In the rows, 128 means zero.
name the system of each run:
L, path 1 (8 x 18):
[[110 125  92 116  81 147 175 118 127 117 154 136  76 135 136 131 210 142]
 [135 154 103 138 115 145 177 163 105 136 176 112 179 120 153 184 144 157]
 [144 118 130  72 120  91 121 135 165 186 189 159 160 131 107 136 123 147]
 [162 108 147 146 156 125  52 175 135 129 171 103 134 157  88 136 132 110]
 [144 111 144 110 194 101  93 122 158  56 121 163 142 131 157 126 122 116]
 [124 110  87 134 137 154 139 140 138  98 122 174  61 146 136  94 179  97]
 [130 148 108 148  98 145 167 123  97  79 150 122 123 108 186 169 183 146]
 [107 136  89  82 114 127 201 146 148 162 166 147 155 132 125 150 150 162]]
L, path 2 (8 x 18):
[[136 113 110 136 180 142  94 195 150 154 144 152 142 161  96 103  97  94]
 [167 111 162 136 131  99  61  87 136  76 138 149 105 114 160 122 155 114]
 [ 91 123  90 120 173 145 177 163 133  70 102 124  91 156 120 131 153 119]
 [138 143 104 153  84 159 144 109 115 132 151 183 140 104 202 119 161 130]
 [130 127 114  89 106 101 184 132 127 145 162  91 107 130  85 179 168 155]
 [125 150 131 136 133 146  99 187 130 155 177 137 200 138 148 133  91 138]
 [177  85 152  97 151  81  85  88 171 142 150 145 127 132  88 124 149 126]
 [124 135 122 153 177 140  91 200 113  78 126 120  98 152 127 130 110  90]]
D, path 3 (8 x 18):
[[119 131 141  77 154  73 146 131 134  62 130 103  95 127 122 175 140 140]
 [101 125  89 134 123 176 128 153 149 118 143 196 121 146 167  77 154 115]
 [161 119 139 140 128 119 134 108 116  80 160  83 153 122 138 187 188 160]
 [ 84 147  88  89 132 129 163 200 131 124 145 155  75 144 125 129 119 110]
 [142 109 134 135 136 153  99 119 159 115 180 140 204 142 150 124 170 163]
 [148 121 117 110 166  95 136 170 120  91 137 109  64 143  92 168 145 102]
 [ 90 142 129 106 123 142 100 147 154  98 157 189 156 132 194  96 124 136]
 [155  91 119 136 151 132 146  97 138  83 130  96 115 145 102 151 210 142]]
X, path 4 (8 x 18):
[[104 119 114 155 117 182  83 180 138 159 148 133 118 170 100  75 137 109]
 [182 120 152 135 164  91 124  90 125  86 132 113 175 105 151 183 137 145]
 [ 79 138 108  85 124 115 143 164 141 137 110 159  58 141 109  96 101 101]
 [147 120 144 183 117 173  77 107 125 102 148 124 182 132 169 113 162 142]
 [136 129 102  94 157  88 205 127 121 109 105 120  86 113 110 176 133 125]
 [ 99 143 120 133  91 166  89 169 138 167 169 171 146 140 153  81 116 123]
 [166  96 143 135 159 113 134  94 135  88 132  78 152 137 100 170 182 155]
 [113 156 106 105 144 109 140 188 122 152 123 172  94 122 133 126  60  88]]
J, path 5 (8 x 18):
[[ 67 160 126  95  84 118 171 147 109 148 106  91  82 125 104 134  99 138]
 [136 115 136 176 117 172 105 115 128 189 115 104 186 140  99  95 112 135]
 [178 117 153 102 139  59 121 102 125 156 123 113  97 105  88 163 103 115]
 [ 76 136 153 128 133 137  66 156 138 116  99 128 106 148 122  75  76 105]
 [162 101 143 164 147 132 132  43 131 103  72 132 154 107 147 116 140 131]
 [115 163 110 123  95 110 166 142  89 139 103 143  58  96 149 141  95 100]
 [ 74 137 148 146  72 171 120 100 126 151 113  90 164 135 129  92 126 165]
 [181 113 117 153 145 113 167 112 107 181 103  94 127 116  74 162 116 118]]
Q, path 6 (8 x 18):
[[130 137  99 117  87 136 169  97 132 131 150 195 124 102 192 123 167 138]
 [108 136 102 157 113 171 157 169 101 102 149  70 117 155 114 156 181 144]
 [132 136 117  94 159 109 164 155 149 153 159 142 205 127 132 165  97 156]
 [136  94 126  91 122 115  91 143 169 142 183 148  93 159  86 110 178 125]
 [131 136 157 136 183 115  72 165 128  54 133 116 147 138 152 145 102 117]
 [122 111 107  92 153 113 164  82 164  95 101 194 116 118 163 105 148 128]
 [139 141  95 182 105 174 128 160  90 102 152 137  90 129 167 134 175 105]
 [101 150 122 106 125 126 197 125 121 102 135  99 180 117 153 178 134 180]]
X, path 7 (8 x 18):
[[111 156 110 116  76 127 183 101 106 104 130 145  96  97 186 149 161 143]
 [ 94 133  83 139 105 182 185 161 127 160 149 114 149 152 115 125 165 153]
 [187 113 118 120 145 107 139 136 139 180 177 134 181 125 105 169 134 140]
 [118 126 159  76 138  80  80 167 152 141 155 112 107 147  77 132  95 122]
 [129 114 164 159 178 136  54 126 141  85  97 125 154 143 134  95  97 110]
 [142 124 128 130 138 104 140  79 121  78  81 158  70 101 163 123 135 104]
 [ 77 158 103 147  70 177 156 139 101 113 128 138 100 124 179 109 153 135]
 [142 118  90 143 128 159 201 113 128 142 142 118 177 130 128 157 179 163]]
H, path 8 (8 x 18):
[[130 131  86 138 102 168 152 176 125 193 181 131 148 148 107 131 154 136]
 [147 121 164  87 124  87  78 141 155 151 192 115 164 135 101 151 124 151]
 [116 107 128 105 186 121  83 177 165 113 129 146 114 164  91  98 108 101]
 [142 136 141 129 168 109  96 130 131  50 129 164 135 115 194 138 120 115]
 [103 123 101 118 143 134 187 114 126  62  94 120  81 133 137 139 176 133]
 [109 157  89 151  99 170 191 147 103 129 148 133 161 117 175 153 152 152]
 [144 109 118  99  96 120 159 111 145 172 178 108 145 135  90 153 183 166]
 [119 133 124 116 133 132  94 207 139 176 182 124 142 158  90 126 102 121]]
D, path 9 (8 x 18):
[[163 131 137 160 186 117  98 165 106  61 129 109 125 129 145 168 120 102]
 [ 92 128 122  59 124  97 145 109 167  99 134 190 105 120 164 109 136 139]
 [136 110 110 188 113 189 120 118 117  97 136 113 121 148 139 115 206 129]
 [119 165 111 101 134  99 188 166 102  99 145 113 127 107 155 199 116 142]
 [ 98 111 100  96 109 154 129 151 168 167 178 162 135 162 108  91 167 145]
 [170 120 141 165 173 131  88 165 114  90 157  83 159 144 118 170 142 124]
 [106 133 124  56 156  78 134 149 162 100 135 179  97 128 140 126 104 117]
 [134  98 127 164 122 174  84  99 149  91 139 148 136 146 153  85 195 129]]
B, path 10 (8 x 18):
[[167 131 137 192 145 151 136  92 102 128  93 106 194 106 155 145 112 135]
 [126 137 112  82  85  90 172 112 126 183 131 157  67 103 113 133 121 120]
 [ 96 129 148 175  97 184  76 139 122 152 124  89 159 153 112  83 119 136]
 [169 112 148 107 168  71 147  77 138 137  91 119 146 101 105 157  91 131]
 [112 132 122 133  94 138  85 150 124 150 125 166  52 133 129  76 120  85]
 [115 125 167 160 123 143 115  70 118  81  88  73 170 121 146 130 138 163]
 [154 127  83 128 144 116 196 120 117 170  89 170  87 107 119 129 107  93]
 [106 146 151 146  46 157  79 115 115 159 160 123 135 121 156  99 139 146]]
J, path 11 (8 x 18):
[[ 95 109  87 147 138 172 181 121 129 119  76 119  89 152  99  94 161 119]
 [167 157 136 163  90 130 122 124  90 161 157 135 167  90 177 160 108 131]
 [ 81 122 130  67 113 103 166 125 151 144 122  91  95 146  65 129 137 153]
 [162 121 130 194 150 167  71 161 116 157 135 124 168 143 118 109 103 101]
 [148 114 159  65 142  55 125  77 157 110 126 141 116 104 125 150 123 143]
 [ 90 136 111 163 138 174 106 175 114 101  98 134  82 152 131  83 116  90]
 [151 129 144 141 115 122 146  54 128 115 119 137 188  92 181 143 141 162]
 [105 143  89 113 108 125 187 165 106 156 117 121  47 133  94 138 129 106]]
B, path 12 (8 x 18):
[[109 148 128  69 143  85 144 180 142 164 150 136 138 129 103 150  67 130]
 [128  92 147 120 147 139  50 133 175 118 160 145 141 165 105  83 156 128]
 [159 128 146 139 179  93 113 137 111  55 112  98 108 120 134 175 124 110]
 [ 87 141  95 104 127 139 159 139 140  86 120 191  95 125 183 103 138 119]
 [149 119 105 176 110 178 153 110 113 115 151 108 162 130 148 147 201 152]
 [124 159 102  99 124 105 197 171 107 166 146 117 138 113 118 184  95 138]
 [102 114 129 100 117 144  89 154 173 171 179 149 163 159 105  86 135 145]
 [172 106 159 133 179  95  83 139 131 100 139  79 142 140  87 165 127 125]]
Q, path 13 (8 x 18):
[[ 88 125 170 116 131 118  75 146 138 133 109  71 124 153  72 107  87 132]
 [169 103 151 141 168 106  89  84 150 146  86 161 149 114 123  97  83 101]
 [133 135 141 140  85 111 107  95 100 118  98 133  43 104 142 111 132  97]
 [ 90 154 133 177 109 172 148 113  94 119  67  95 149 116 157 112  95 135]
 [159 119 103 144 100 134 190  88 113 204 110 125 139 108 102 139 134 136]
 [113 151 146 129  74 124 100 167 103 185 160  80 108 132  89 139 104 129]
 [115 110 173 115 152 114  92 104 157 146 100  92 179 142  82 107  84 149]
 [173 105 136 132 147  95  89 109 136 159 102 162  79 119 101 102 101  79]]
H, path 14 (8 x 18):
[[123 171 121 147 108 133 149 191  80 142 155  84 140 118 135 182  98 133]
 [108  98 137  75 124 114 134  82 186 160 136 151 167 142 101  97 140 166]
 [171 122 115 175 146 147  73 190 109 137 162 133 103 145 116 128 135  82]
 [ 99 141 170  68 145  69 124 109 146  85 114 117 141 113 142 151  89 154]
 [119 105  84 163 154 185 141 133 142 108 101 166 109 154 135  76 164 103]
 [160 158 138 137 106  99 145 121  86 103 152 108 135  90 173 199 134 142]
 [ 68 116 105  90 110 145 178 125 158 155 114 115 114 155  79  97 148 152]
 [177 134 124 175 126 153  89 156 115 157 179 144 185 124 155 139 128 121]]

runs to name:
path 15 (2 x 18):
[[120 142 155 148  80 135 106 135  97 111 159  48 126 130 118 167 162 156]
 [113 129 108 112 183 125 183 142 143 153  84 134 175 133 109 130  65 130]]

X
path 16 (2 x 18):
[[159  97 120 155 193 127 126 138 126  82 100  90 104 150  86 147 151 106]
 [105 152 116 120 131 131 132 136 127  85 118 196 117 109 207 111 106 111]]

L
path 17 (2 x 18):
[[157 136 110 202 140 167 156 122  79  98  95  96 135 114 153 156 143 116]
 [105 144 105  72  93 103 196 107 141 167 136 173 122 104 147 134 121 150]]

X
path 18 (2 x 18):
[[ 87 125 113 118 172 141 143 149 148 137  70 150 125 146 108  80  71 106]
 [176 127 141 167 112 128  91  82 114 101 134 164 129  97 193 127 153 117]]

H
path 19 (2 x 18):
[[107 130 102 138 112 149 191  80 117  87  83 135  97 114 161 122 171 137]
 [115 169  99 162  76 161 178 152  80 166 138 119 134 107 160 150 121 134]]

J
path 20 (2 x 18):
[[124 142 117 158 111 145 132 175  96 198 118  91 110 137  78 127  85 105]
 [136 123 181 111 101  98  85  81 144 172 131 105 173 114 107 121  94 156]]

Q
path 21 (2 x 18):
[[176 120 140 106 143  83 124  78 145  99 148 175 152  93 181 156 143 138]
 [ 95 122  92 102 135 141 142 197 139 129 154 129  70 168  85 121 153 113]]

L
path 22 (2 x 18):
[[172 101 112 122 153 120  89 174 152 158 188 158 118 153  91 127 149 102]
 [103 144 170 104 142 101  76 163 129  58 153  90 128 137 140 154 117 141]]

B
path 23 (2 x 18):
[[155 113 144 137 164 107  97 108 130  40 122 126 100 126 151 142 165 117]
 [ 92 134  76 117 151 155 184 155 138  86 115 172 101 140 162 115 153 120]]

L
path 24 (2 x 18):
[[149 124 115 130 128 112 188 111 105 114 123  70 106 121  97 188 170 146]
 [ 92 160 102 120 123 151 140 188 127 166 139 172 148 131 154 105  73 116]]

B
path 25 (2 x 18):
[[ 97 118 137 116  65 146 141  85 140 183 129  98 140 134  91 100 152 164]
 [172 128 134 166 147 119 116 159  96 166 123  73 129 129  75 163  97 106]]

J
path 26 (2 x 18):
[[114 119 102 160 172 182 130 173 139  86 140 123 180 164 139 122 153 135]
 [177 118 102  99 139  98 161 116 146 130 177 183 141 110 158 164 168 135]]

J
path 27 (2 x 18):
[[ 63 157 133 106  75 145 140 127 126  86 146 126 126 125 182 125 156 165]
 [151 101  96 159 159 163 173 127 132 134 134  96 175 150  94 150 179 151]]

H
path 28 (2 x 18):
[[ 91 137 137 104 133 113 108 135 143 147  84 164  98 126 126  77  58  99]
 [153 119 156 187 127 148  78  75 112  83  95 125 131 115 168 107 145 117]]

H
path 29 (2 x 18):
[[117 126 149  73 111  91 130  97 163 186 137 150 170 114 114 117  87 157]
 [152  99 133 168 136 153  51 149 133 141 137 132  95 157  96  83 145  89]]

H
path 30 (2 x 18):
[[139  97 145  96 124  97 121  79 152  86 137 107  93 134 104 141 198 149]
 [117 151  83 158 167 168 161 203 111 109 129 141 148 142 154 140 110 109]]

L
path 31 (2 x 18):
[[ 86 121 155  70 129  92 102 138 158 130 117 105  89 150  71 108 103 130]
 [150 106 145 173 180 148  63 120 139  91  97 146 150 140 144  92 113  99]]

B
path 32 (2 x 18):
[[117 146 119  82 181  94 149 188 142 104 150 135 158 132 133 170  86 133]
 [127  91 108 124 130 156  98 120 173 129 158 184 128 156 130  73 184 125]]

J
path 33 (2 x 18):
[[140 119  89 133 178 130 167 164 121  72 127 122  90 144 123 162 169 111]
 [108 156 111 104 117 132 143 152 137 113 175 184 169 116 200 137 127 147]]

Q
path 34 (2 x 18):
[[126 114 140  79 108  87 150 112 141 136 151  85  96 134  72 161 168 155]
 [ 96 143 111 141 144 170 111 201 137 154 147 145 170 157 130  98  89 119]]

H
path 35 (2 x 18):
[[151 100 129  76 117  83 147 100 154 178 148 126 101 129  66 141 154 139]
 [123 137 151 160 144 141  50 193 113 113 141 102 121 152 116 116  94 100]]

J
